In the rows, zero is written as 128.
Turns, then the turns between two rows, first turn first; the first pair answered:
B (before -> after):
[159 104  86 137 117 116 114 132 141 121 114 105 101 180 112 107 114 161
 106 135 157  50 115  88 165 111 168 142 142] -> [129 106  85 143 146  94 103 118 147  94  87 110 111 160 113 128 119 159
 117 126 144  53 102 136 196  99 142 143 143]
[117 117 151 128 152 164 138 123 125 115 113 136 139 105 132 161 150 114
 156 142 105 157 134 165 124 137 116  96 127] -> [130 121 152 121 131 180 147 135 119 132 136 134 131 111 127 159 147 107
 147 152 117 156 144 134 106 144 136  97 126]
[156 109 144 126 105 122 147 128 138 124 150 125 122 124 136 132 133 131
 123 132 133 136 140 108  94 124 141 121 140] -> [159  98 144 131 108 104 138 122 143 120 140 125 119 131 136 126 129 139
 125 127 124 126 132 115 104 119 131 119 139]
F (before -> after):
[116 148 130 121 133 143 131 132 126 150 134 118 139 124 111 131 128 124
 117 127 141 136 140 117 123 133 129 141 132] -> [121 147 126 122 126 136 128 131 125 152 133 120 141 129 110 125 126 126
 115 127 146 132 137 115 123 132 133 142 129]
[150 143 108 131 114 137 129 118 124 139 134 123 143 113 124 112 140 121
 133 123 140 135 146 121  99 126 130 115 144] -> [143 142  99 133 117 116 119 115 128 136 127 123 146 116 125 108 132 132
 126 113 147 123 134 123 118 116 123 130 142]
[124 164 144 108 122 181 159 154 128 148 145 111 166  74 137 130 155 105
 134 127 116 169 167 105 122 166 142 114 135] -> [155 143 119 109  85 122 138 149 134 165 143  97 147 127 135  70 112 142
 117 113 145 110 147  56 133 150 150 139 144]
[153 133 121 113 108 161 134 144 103 150 165 124 111 128 143 115 132 120
 132 122 138 135 135  89 102 136 169 124 130] -> [125 144  98 119 118 102 100 126 108 140 132 113 131 135 136 106 112 142
 120  97 156 104 113 117 157 121 139 160 139]
E (before -> after):
[136 121 124 131 107 113 113 133 126 130 132 118 118 133 135 112 116 129
 123 123 138 109 128 113 125 124 131 134 130] -> [110 152 127 124 128 133 122 131 119 133 129 123 138 108 131 136 136 115
 120 126 137 132 133 141 137 132 118 137 125]
[ 62 174 142 169 119 143 128 128 100 124 166 135 150 104 119 187 116 113
 177 134 140 142 110 145 107  94  84 139 100] -> [118 106 149 185  93 121 130 117 123 105 173 143 104 148 140 144  90 128
 192 143 117 121  98 114  79  75 101 102 110]
[146 105 133 128 121 128 111 123 142 132 103 164 155 124 102 141 121 138
 123 141 140 132  99 130 135  60 155 153 145] -> [136 118 132 126 130 131 113 127 137 131  99 160 165 117  99 144 129 134
 118 145 141 138 103 135 139  64 149 155 141]
L (before -> after):
[116 157 115 111 145 103 111 129 142 140 112 122 148 141 109 140 116 122
 126 111 147  99  96 105 177 138 124 159 130] -> [108 139 138 120 172 133 127 122 146 106 110 138 145 119 121 174 144 101
 149 124 107 136  95 152 164 138 112 121 130]
[116 142 126 130 117 138 128 135 107 158 147 146 133 141 126 135 131 115
 101 135 128 146 137 102  84 141 115 101 136] -> [112 138 113 134 115  94 105 125 114 153 128 141 137 153 129 114 111 134
  96 123 136 113 117 113 114 127 104 123 140]
[113 108 143 123  96  96 123 137 128 142 127 117 128 111 142 140 104 110
 137 124  97 134 112 169 109 174 107  60 100] -> [125 120 139 113  75 104 132 150 118 171 146 108 129 119 136 131  99 110
 126 128 124 123 123 134  97 187 125  74 100]

Between the rows of a pair lie two turns.
[143 129 126 142 138  96 119 113 132 118 127  91 139 165 121 105 124 139
 120 128 155 106 132 123 138 141 171  88 100] -> [122 149 138 134 159 133 132 117 123 113 128  99 153 128 116 142 146 119
 124 137 145 145 148 146 132 154 166  78  96] -> F L
[152 153 130 111  78  96 125 126 109 118 126 120 142 131 159 127 112 163
  74  57 164 107 117 107 118 118 100 157 149] -> [128 182 145 104  99 142 144 135  97 116 131 130 161  91 155 173 146 138
  79  69 155 150 134 129 115 134  94 152 140] -> F L
[127 155 115 124 111 142 144 180 116 185 151  97 159 131 150 161 145 125
 115 159 136 163 126 141  99 160 143 146 126] -> [156 118  98 133  89  89 126 166 134 178 141  94 136 173 160 116 109 151
 110 144 136 116 103 123 111 140 141 150 135] -> E L
[ 78 125 138 153 186 118 106  93 145  83  88 144 161 102 124 161 146 137
 136 117  90 149  99 216 173 123  94 120 143] -> [179  86 153 134 106 181 155 135 135 147 178 138 102 154 130 106 135 128
 127 144 109 139 144  70  58 153 189  79 141] -> L E
[126 118 150 142 179  95  92  98 129 103  94 153 116  97 107 134 125 125
 124 151  99 124 108 174 152 109  75 111 131] -> [113 150 131 131 169  80  82 112 118 129  97 139 131 101  92 121 118 131
 109 143 135 106 112 156 172 118  78 148 124] -> E E
[133 106 163 135 121 167 153 141 123 125 148 144 118 120 136 149 139 113
 142 132 108 147 134 123  94 139 148 111 125] -> [105 157 149 126 123 162 147 151 107 152 140 128 146 109 111 157 142 114
 122 122 142 140 142 118 118 152 143 145 125] -> E E
[134 159 135 129 136 131 107 136 117 140 129 136 147 111 134 113 124 122
 115 134 126 124 136 154 126 167  92 186 167] -> [148 151 133 130 124 121 107 137 118 143 132 134 143 127 129  97 120 129
 112 134 129 108 135 139 127 163  94 187 167] -> F L
[112 140 148 109 160 123 147 141 129 108 141 129 155  80 126 165 153 107
 132 138 136 157 151 138  99 124 135 117 107] -> [113 139 117 113 146  51 112 133 132 111 120 116 154 113 121 121 117 139
 114 122 169 104 130 126 138 106 122 153 117] -> F F
[127  87 107 143 117 107 133  85 158  99 122 113 135 108 118 100  75 124
 112 105 105 178  75 163 113 101  93 101 167] -> [141  98  91 134  92  91 136  96 150 132 141 100 129 135 108  70  61 137
  93 104 138 152  85 107 107 110 117 124 167] -> L F
[125 141 107 103 149  79 117 113 128 133 113  79 120 104 149 143 123 121
 120 150 150 136 150 167 158  82  94 147 137] -> [174  93 122 109 120  98 138 118 139 133 139  85  80 127 168 120 115 124
 133 160 127 135 158 124 106  84 126 107 138] -> L E
[ 96 131 124 113 121 157 125 130 142 127 131 145 139 122 119 129 146 111
 120 121 130 137 126 142 127 126 136 132 141] -> [ 90 129 117 112 119 137 118 123 143 122 127 140 139 133 117 121 139 121
 113 116 133 126 117 141 140 119 125 137 143] -> L L
[115 168 101 102 130 121 124 125 111 141 120 124 137 108 104  89 101 158
 111 103 191 106 107  91 152 146 137 145 146] -> [ 91 182 128 103 161 168 137 126 107 119 117 138 152  63 104 136 138 131
 125 113 159 155 115 137 145 153 123 125 143] -> B F
[110 162 110 126 128 123 126 146 126 147 115 130 138 124 124 128 120 138
 110 125 141 144 118 120 150 138 133 164 122] -> [143 117 116 134 111 112 128 139 140 132 121 134 104 150 139  98 108 148
 121 122 123 130 109 104 127 124 142 132 129] -> E E
[118 127 159 152 149  82  95 130 146  99 125 137 102 121 139 123 118 150
 156 128  60 108 130 148 126  98 141 137 134] -> [137 116 160 150 134  96 109 138 146 108 143 138  90 127 140 116 120 147
 159 138  61 112 141 123 100 103 157 124 133] -> F F
[156  68 119  97 103 124 141 113 152 134 144 160  91 168 157  93 144 129
 147 128  56 122 103 108 101 122 130  89 118] -> [ 94 178  87  65 113 124 127 139 117 195 142 131 154 140 108 121 152 123
 108 108 133 120 122  94 158 150 120 174 102] -> L E
[125 153 127 129 142 143 144 132 140 121 153 139 129 120 135 139 150 134
 142 132 121 147 130 130 112 148 138 113 109] -> [134 154 118 126 129 132 140 135 139 137 158 134 122 136 132 123 142 145
 128 130 137 128 133 105 112 152 147 123 110] -> B E
[152  95 129 139 134 144 114  92 128 105 126 130  88 149 160 123 108 126
 149 130 112 117 116 149 127 122 129  90 136] -> [155 124 133 118 123 182 132 118 109 146 157 121  90 139 147 128 117 113
 135 140 136 125 145 111 101 144 153  98 122] -> B L
[113 135 143 137 146 141 131 156 119 128 161 128 136  95 126 118 146 113
 116 121 123 130 121 127 164 121 130 148 134] -> [140  98 146 148 135 121 129 146 133 116 158 131 120 117 139  93 135 128
 122 121 109 110 110 122 155 107 129 134 142] -> E F
[144 107 159 107 115 149 136 133 139 145 147 147 119 132 131 125 128 147
 128 155 143 115 119  92 106 143 180 129 149] -> [131  87 164 121 141 134 130 115 151 104 120 162 121 116 147 140 130 149
 149 157 108 128 100 145 128 125 151 112 155] -> L L
[ 90 125 139 117 107  99  94  89 137 137  95 137 154 108 114 158 130 166
 141  98 130 142 119 145 123 118  64 154 183] -> [122 134 134 106  68 125 113 111 125 179 138 124 142 130 101 145 122 164
 124 106 163 130 141  75  81 135 103 159 177] -> F L
[163  89 154 134 118 129 155 123 129 102 132 142 105 118 153 112 133 135
 138 126  92 136 117 112  95 109 142  83 114] -> [110 159 146 119 143 155 157 129 108 123 124 133 153  77 129 165 156 117
 127 120 119 163 131 145 121 127 121 116 104] -> E E
[113 109 149 160 185 136 128 115 128 104 128 153 127 106 122 168 134 135
 149 137 103 154 130 174 134 125 126 104 135] -> [129 150 124 137 137 138 131 146 109 176 162 123 132 135  98 135 117 145
 113 134 172 118 150  84 119 148 163 150 128] -> B L
[ 87 131 119 123 152 103 111 112 121 132  93 132 133 126 120 127 130 142
 122 106 135 121 125 171 160 121 109 160 122] -> [108 149 122 106 122 145 141 142 109 175 132 125 134 129 109 129 134 131
 110 116 160 131 154 113 124 143 145 160 114] -> L L
[138 127 129 133 117  88 113 101 146 128  92 115 130 148 143 119 104 143
 122 112 136 110 109 145 126 105 124 127 130] -> [110 171 137 121 129 125 127 116 128 140  97 117 158 114 123 158 131 124
 119 115 150 140 127 159 129 129 122 138 123] -> E B
[160  87 158 151 144 138 119 108 141  77 143 135 115 138 145 117 118 136
 140 132 107 133 117 158 123  97 132 103 148] -> [167 106 136 142 117 108 107 120 136 114 156 121 114 157 130  84  97 153
 114 121 151  97 118 112 131 101 147 136 145] -> L L
[ 81 176 139 136 201 139 132 140 127 108 101 146 126  64 125 145 156 147
 136 145 118 161 127 165 155 127 112 136 118] -> [ 96 202 111 121 163 115 126 162 117 160 124 120 125 100 104 104 131 163
 106 136 173 119 138  97 157 138 136 182 118] -> B L
[ 80 146 108 126 131 103 104 129 135 114 102 114 151 123 118 132 136 146
 130 113 143 130 116 144 160 112  93 193 100] -> [157  86 132 129  91 148 137 139 142 120 147 126  96 156 142 105 136 137
 143 136 111 140 133  81  74 118 146 133 102] -> F E
[118 128  91 139 144 107 124 146 121 162 114  98 147 118 135  94 134 160
 113 118 185  89 131  71 154 144 128 147 108] -> [117 116 131 144 167 179 166 150 119 139 128 120 142  80 144 141 173 122
 138 145 138 156 147  97 107 156 135  92 102] -> L L
[105 150 117 153 107  84 143  84  82 111 118 138 153 116 126 155 117 140
 117 120 120 117 159 176 219  75 119 158 138] -> [140 162 112 133  63 112 166 112  68 159 163 122 136 139 117 133 111 136
 101 130 157 104 191  89 171  99 165 161 132] -> F L
[ 98 169 142 116 164 162 137 142 116 127 136 134 159  85 111 179 162  97
 126 128 115 165 141 163 131 141 117 128 124] -> [145 111 106 130 119  62  98 121 143 123 122 124 118 164 124  89 100 152
 119 110 137  76 107 122 154 111 117 151 142] -> F L
[124 154 113 100 125 137 115 148  90 140 125 100 143 174  97 109 126 134
 120 163 168  94 116 100 134 161 109 123 130] -> [160  97 133 113 122 143 127 138 106 108 130 120 111 184 123 100 130 133
 145 174 127 101 110 109 108 147 117  80 132] -> E E
[149 130 117 129 109 109 128 134 139 134 123 110 122 159 122  96 123 142
 111 109 119 114 121 112 117 124 142 122 131] -> [134 159 131 116 121 153 144 148 121 149 131 106 136 135 112 129 146 122
 112 117 123 141 143 114 103 136 145 122 122] -> E F
[ 90 148 151 106 139 116 131 155  97 150 121 125 140 119  80 176 184 101
 141 147 117 194 142 170 143 145 126 100  79] -> [166  75 143 118  89  73 127 147 121 146 138 126  80 193 104  99 138 137
 144 146 113 139 130 107 112 122 158  76  93] -> E L
[117 110 130 133 137 165 198 140 102 159 128 154 153  74 133 140 167  75
 132 129 108 175 135 135  88 146 152  99 129] -> [ 87 126  88 140 146  61 144 117 114 152  81 137 174  97 122 106 125 117
 111  95 137 116  95 163 173 121 108 163 139] -> F F
[121 130  71 124 145 146 190 163 142 105 100 101 131 118 118 135 138 125
 118  97 156 123 122 121 143 149 145 121 117] -> [126 108  80 131 152 140 189 152 152  85  94 107 120 122 129 128 137 125
 128 100 135 126 115 136 146 139 141  98 119] -> L E
[158 102 124 145  96  96  95 123 168 103 171 129 123 156 124  60 122 136
 132 133 135 105 111  68  71 140 182 105 145] -> [152  86 144 157 115 124 111 116 172  74 166 149 123 129 135  88 146 118
 154 143  94 140 114 109  57 140 174  67 148] -> L L
[131  90 142 134 146 118 126 119 147  90 116 126 122 124 158 110 109 125
 136 142 118 128 129 152 140 102 119 124 126] -> [147 104 148 121 121 152 151 146 131 126 152 118 122 125 153 106 115 114
 121 149 138 133 151 100 101 124 154 122 115] -> F L
